Here is a table of points, one per row:
[-1.64  0.16  0.52  0.45  0.45  0.13  0.47 -0.74 -1.43  0.21  0.12  3.3
 -1.06 -1.01  1.94 -0.86 -0.93  0.33  1.02 -0.79  0.5  -0.41  0.87  0.37]
[ 0.17  0.16 -0.46  1.36  1.18 -0.19 -0.14 -1.04 -1.01  0.15 -1.07 -1.64
 -0.7  -0.69 -2.22  1.22  0.28 -0.11  1.08 -0.23  0.01 -1.36 -0.11  0.14]
[-0.36  0.93  0.39  0.09 -0.09  0.16  0.88  0.12 -1.93  0.58 -0.68  0.6
 -2.35 -0.87 -2.8  -0.48  0.91  0.9  -1.35  1.97  0.55 -1.05  0.86 -0.18]
[ 0.28 -1.22 -0.38 -0.8  -0.03  1.62  0.23 -0.98  1.87 -0.2  -0.09 -1.56
  1.24  1.6   0.12 -2.43  1.    0.21 -0.84  0.02  0.46  1.18 -0.29  1.6 ]
[ 0.97  0.03  1.02  0.26  1.8   2.56  0.7   0.31  0.13  0.8   0.   -1.05
 -1.63  0.82 -0.89  0.94  1.97 -0.17 -0.52  2.12 -0.99 -0.72 -0.03 -0.18]
[-0.38  2.58 -0.32  0.87 -0.39  1.35  0.77 -1.05 -0.25 -0.49  0.34  0.32
 -2.27 -1.52 -1.9   0.33  0.28  0.91  0.11  0.62  1.31 -0.32  0.92  0.84]
[-0.15 -0.81 -0.93  1.06  0.61 -1.23 -1.54 -0.28 -0.84 -1.87 -1.62  2.63
  0.66 -0.55  0.27 -0.15 -1.21 -1.57  1.38 -0.19 -1.4  -0.77 -0.38 -0.13]
[-0.77 -0.11 -1.17  0.17  0.18 -1.93 -0.93  0.12  0.39 -0.35  0.24  0.56
  0.76  1.07  1.77  2.55 -2.5   0.62  2.2  -1.03  0.36 -1.5  -0.17 -0.06]
[-0.13 -0.45 -0.54 -0.75 -0.4  -1.3   0.91 -1.22  0.22 -2.09  0.27 -1.7
  2.41  1.21 -0.45  0.83 -0.12 -0.66 -1.27 -1.99  0.18  0.75  0.3   0.03]
[ 0.21 -0.92  0.8   0.91  0.02 -1.29 -0.49 -0.01  0.21 -0.87  0.46 -1.45
 -1.72 -0.75 -1.94  1.63  0.76 -0.89  1.14  1.05 -0.1  -0.49  0.24 -0.06]
[ 0.34 -1.51  0.12  2.19  0.09  1.13  0.3  -0.94 -0.88 -0.31 -1.6  -0.35
 -1.34 -0.01 -2.87  1.85 -0.05 -0.94  0.45  0.08 -0.62  0.7   0.55 -0.32]
[-0.1  -0.28  0.1  -0.17  0.15 -1.1   0.26 -1.93  0.04  0.79 -0.56 -0.08
  0.69 -0.96 -0.3  -2.13 -0.04  1.09 -3.39 -0.68  0.32  0.73  0.25 -0.1 ]
[ 0.17 -1.03 -0.9  -1.19  0.9  -0.02 -0.71  2.89  1.22  0.53 -0.11  1.35
  0.16  2.28  1.56  0.17  0.71  1.73  1.19  0.69  0.04 -0.08  0.4  -1.88]
[-0.64  0.44 -0.29 -1.57  0.81  2.39 -0.52  0.37  0.08  1.42  0.8  -2.44
 -1.23 -0.36 -0.16  1.03  1.19  0.25  1.72  0.42  0.23 -0.43 -0.24 -1.54]
[ 0.94 -0.73  1.54 -1.67 -1.19 -0.13  0.75 -0.4  -0.1  -0.01  0.33  0.19
  1.33 -1.01 -0.36 -0.5  -0.28  0.35 -2.68  0.78  0.35  0.69  1.01  1.22]
[ 0.25  0.54  1.07  0.52  0.64 -0.73  0.88  1.42  0.34 -1.17  0.62 -1.93
 -0.37 -0.75 -2.51  1.04 -1.27 -0.6   1.25  0.36  0.33 -0.53 -1.31 -1.75]
[-0.06  0.27  0.96  0.66  0.75  0.16  0.44 -0.17 -1.17 -1.72  0.32 -0.66
 -1.22 -0.26 -2.17  2.25  1.27  0.58  0.6   0.23 -2.39  0.34 -0.72  0.74]
[ 1.4   0.06  0.34 -1.04 -1.59  0.33  0.21 -0.96  0.47  1.15  0.28  0.42
  1.5  -1.7  -0.71 -1.28 -1.26  0.81 -0.89 -1.66  0.52  1.06  0.81  0.92]
[ 2.18 -1.87  2.11 -1.28 -0.1  -2.27  0.59 -1.13  1.12 -1.72 -0.17 -1.59
  1.03  1.5  -0.54 -0.25 -0.43  0.37 -0.45 -0.28 -1.    0.11  0.21  1.02]
[ 0.14 -0.83 -1.28  0.87 -0.7  -1.13  0.58  0.73 -0.36 -0.96  0.54 -1.81
 -1.54 -0.79 -1.9   1.2   0.29 -0.74  1.33  0.37 -0.19 -0.45 -0.14 -0.67]
[-0.99 -0.34 -1.14  0.27  0.06  1.48 -1.38  1.08  0.1  -0.72 -0.25  0.59
 -0.44  1.5   2.94 -1.07  0.64 -0.34  0.43 -0.33 -0.24 -1.39 -0.19 -0.5 ]
[-0.61 -0.92 -0.67  0.56  1.18  1.09 -1.6   2.1   0.6   1.06 -0.78  1.14
  0.66  0.52  2.09  0.05 -0.37  0.19  0.05  1.26 -0.31 -0.49 -1.33  1.09]
[ 1.52 -0.27  0.02 -1.02 -0.01  0.34  0.57 -1.58  0.41  1.77 -0.05 -0.98
  1.31  1.87  0.43 -2.02  1.62 -1.98 -1.34  0.48 -1.07  0.93 -1.09 -0.41]
[-1.02  2.33 -0.25  1.31 -0.36  0.72  0.44 -0.11  0.13  1.06  0.67 -0.47
 -1.75 -2.52 -1.49 -0.54 -0.99  1.28  0.48  0.47 -0.44  0.14  0.91 -0.67]
[-0.21  0.77  1.04  1.08 -0.99 -0.12  0.56  1.05 -0.61  0.74  0.89 -0.13
 -2.97 -1.35 -1.43  1.   -0.08  0.78 -2.33  1.46 -0.56 -0.33  0.11 -0.7 ]
[-1.65  0.34  0.1  -0.75  0.38  2.42 -0.44  0.35  1.98  1.    0.61 -0.52
 -1.93  1.03 -2.27  0.15  0.21 -0.65  0.26  1.37 -0.87 -0.27 -1.   -0.82]
[-0.85 -0.75 -0.11  1.09 -0.05 -1.68  0.7   1.9  -0.11 -1.48 -0.64  0.8
  0.98  0.35  1.02  0.17 -0.92  0.12  2.08 -1.68  0.33 -1.24 -1.25  0.3 ]
[-0.19  0.71  0.35  0.6  -1.44  0.23  0.32  1.24 -1.38  1.09  1.75 -1.87
 -2.73 -1.23 -0.76  0.48 -0.99  1.32  0.34  0.22  2.21  0.68  0.45 -0.7 ]
[-0.09  0.61 -0.53 -1.26  0.12 -1.13  1.48 -1.92  0.48  0.12  1.25  0.07
  0.99 -1.78  0.33 -1.58 -0.68 -0.77 -1.3   0.26  1.06  1.01  1.71  0.96]
[ 0.09 -1.14 -0.58  0.97  0.89  1.19 -1.33  0.54 -0.76  0.16  1.04  2.59
  1.15  1.73  0.78 -0.9   1.97  0.    0.6   1.68  0.2  -0.7  -1.33  0.54]
[-1.48  1.09  1.21  0.23 -1.22  0.02 -0.82  0.27 -2.2  -0.4  -0.45  2.44
  0.43 -0.16  1.03 -0.87 -0.77  0.63  0.26  0.47  0.98 -1.7   0.62 -0.12]
[ 0.42 -0.44  0.9   0.2  -0.76 -2.22  0.47 -0.79  1.05  0.11 -0.16 -1.59
  1.78  1.7  -0.57  0.01 -0.11 -0.68 -0.45 -1.92 -1.4   0.9   1.28  1.08]
[-0.35  0.46 -1.04 -1.38 -1.42 -0.31  1.03 -2.01 -0.54  0.59  0.16 -0.12
  1.05 -1.24  0.4  -0.39 -1.06  0.63 -1.82 -0.6   0.87  1.92 -0.71  0.49]
[ 0.89  0.13 -0.21 -2.29 -2.47 -1.32  1.75 -0.55  1.29  0.79  0.66 -0.38
  0.42 -1.4   0.65 -0.2  -0.23  1.33 -1.66 -1.46  0.12 -0.57  0.05  0.52]
[ 0.76 -2.82  1.72 -1.05 -0.98 -1.8   0.58 -0.32  0.78 -0.11  0.21 -1.42
  2.26  0.4  -0.83  0.68  0.37 -0.28 -0.7  -1.92 -0.83  0.27  0.04 -0.53]
[-0.17  1.79 -1.66  0.65  1.73  2.5  -1.12  1.21 -0.17  0.55 -0.4  -1.71
 -1.12 -1.55 -0.67 -0.19  2.18 -1.22  0.12 -0.74 -0.27  0.08 -0.02  0.21]
[-1.78  0.12  0.15 -0.17  0.68  0.23 -1.96  1.35  1.05  0.06 -0.25  0.87
  0.34  0.53  2.65  0.3   1.57 -0.1   1.17 -0.03  1.45  0.64 -1.49 -0.23]
[-0.41  0.7  -1.09  1.38  1.79  1.93  0.22  1.69 -0.28  0.64 -0.77  2.02
  0.61  1.23  2.17 -0.7  -0.13 -2.22  0.06 -0.39  0.37 -0.11 -0.57  0.78]
[ 1.31 -1.3   0.09 -0.82  0.42 -2.87 -0.3  -1.04 -0.69  0.25 -0.15 -0.97
  1.55  1.6  -1.49 -0.59  0.06 -0.65 -0.81 -0.57 -1.69  1.52  0.37  1.16]
[-0.09  0.69  1.02  0.18 -0.37 -0.51 -1.    0.82 -0.99 -0.29  1.38  2.45
 -0.38 -0.53  1.96  0.92 -1.49  1.55 -0.38 -0.73  1.06 -0.36  0.18 -1.39]
[ 1.16  0.05 -1.01 -1.3  -0.2   0.88 -0.2  -0.41  1.97  0.03 -0.01 -1.7
  2.13  0.72  1.26 -0.81  0.24 -0.44 -1.29  1.05 -0.82  1.23  0.84  0.29]
[ 1.61 -0.8   0.78  1.13 -1.31  0.83 -1.73  1.36  1.16  0.45  1.02  1.62
  0.55  2.81  1.7   0.43  1.23  0.41  0.43  1.58 -0.69 -0.78 -0.21 -1.78]
[ 1.15  0.41  1.44 -2.85 -1.66 -0.69  0.79 -0.63 -0.15 -0.02 -0.52  0.17
 -0.03 -0.33  0.1  -0.62 -0.46  0.19 -1.49 -0.36  0.33  1.83  0.73  0.54]
[ 1.28  0.66 -0.6  -0.27  1.59  0.44 -1.63  0.71  1.21 -0.09 -0.34  1.59
 -0.86  1.19  2.32 -0.81 -0.09 -0.34  1.14 -0.08  0.3  -0.62 -1.27 -0.58]
[-1.2   0.01  0.23  1.74  0.88 -1.25  0.61 -0.4  -0.88 -1.37 -2.16  1.19
  1.42  0.22  1.85  0.42 -0.61 -0.28  1.9   0.02 -0.64 -0.1  -0.19 -0.62]
These points spread out most along one direction. Take the direction at right angles to it along which they spread out most. Then take the direction at right angles to both along which they spread out most. Go by this last direction. How many in every 100 of the points above lie lower along it than each point below? Round to a whole number. More than half of the points above lie lower than the first one.
[ 0.17  0.16 -0.46  1.36  1.18 -0.19 -0.14 -1.04 -1.01  0.15 -1.07 -1.64
 -0.7  -0.69 -2.22  1.22  0.28 -0.11  1.08 -0.23  0.01 -1.36 -0.11  0.14] 38
[-0.21  0.77  1.04  1.08 -0.99 -0.12  0.56  1.05 -0.61  0.74  0.89 -0.13
 -2.97 -1.35 -1.43  1.   -0.08  0.78 -2.33  1.46 -0.56 -0.33  0.11 -0.7 ] 67
[-0.09  0.69  1.02  0.18 -0.37 -0.51 -1.    0.82 -0.99 -0.29  1.38  2.45
 -0.38 -0.53  1.96  0.92 -1.49  1.55 -0.38 -0.73  1.06 -0.36  0.18 -1.39] 96
[-0.77 -0.11 -1.17  0.17  0.18 -1.93 -0.93  0.12  0.39 -0.35  0.24  0.56
  0.76  1.07  1.77  2.55 -2.5   0.62  2.2  -1.03  0.36 -1.5  -0.17 -0.06] 64
[-1.65  0.34  0.1  -0.75  0.38  2.42 -0.44  0.35  1.98  1.    0.61 -0.52
 -1.93  1.03 -2.27  0.15  0.21 -0.65  0.26  1.37 -0.87 -0.27 -1.   -0.82] 4
[-0.15 -0.81 -0.93  1.06  0.61 -1.23 -1.54 -0.28 -0.84 -1.87 -1.62  2.63
  0.66 -0.55  0.27 -0.15 -1.21 -1.57  1.38 -0.19 -1.4  -0.77 -0.38 -0.13] 58
[ 1.52 -0.27  0.02 -1.02 -0.01  0.34  0.57 -1.58  0.41  1.77 -0.05 -0.98
  1.31  1.87  0.43 -2.02  1.62 -1.98 -1.34  0.48 -1.07  0.93 -1.09 -0.41] 2
[-0.1  -0.28  0.1  -0.17  0.15 -1.1   0.26 -1.93  0.04  0.79 -0.56 -0.08
  0.69 -0.96 -0.3  -2.13 -0.04  1.09 -3.39 -0.68  0.32  0.73  0.25 -0.1 ] 76
[-0.41  0.7  -1.09  1.38  1.79  1.93  0.22  1.69 -0.28  0.64 -0.77  2.02
  0.61  1.23  2.17 -0.7  -0.13 -2.22  0.06 -0.39  0.37 -0.11 -0.57  0.78] 56
[ 0.89  0.13 -0.21 -2.29 -2.47 -1.32  1.75 -0.55  1.29  0.79  0.66 -0.38
  0.42 -1.4   0.65 -0.2  -0.23  1.33 -1.66 -1.46  0.12 -0.57  0.05  0.52] 82
[ 2.18 -1.87  2.11 -1.28 -0.1  -2.27  0.59 -1.13  1.12 -1.72 -0.17 -1.59
  1.03  1.5  -0.54 -0.25 -0.43  0.37 -0.45 -0.28 -1.    0.11  0.21  1.02] 7
[-1.48  1.09  1.21  0.23 -1.22  0.02 -0.82  0.27 -2.2  -0.4  -0.45  2.44
  0.43 -0.16  1.03 -0.87 -0.77  0.63  0.26  0.47  0.98 -1.7   0.62 -0.12] 93
[ 0.97  0.03  1.02  0.26  1.8   2.56  0.7   0.31  0.13  0.8   0.   -1.05
 -1.63  0.82 -0.89  0.94  1.97 -0.17 -0.52  2.12 -0.99 -0.72 -0.03 -0.18] 0
[-0.35  0.46 -1.04 -1.38 -1.42 -0.31  1.03 -2.01 -0.54  0.59  0.16 -0.12
  1.05 -1.24  0.4  -0.39 -1.06  0.63 -1.82 -0.6   0.87  1.92 -0.71  0.49] 91
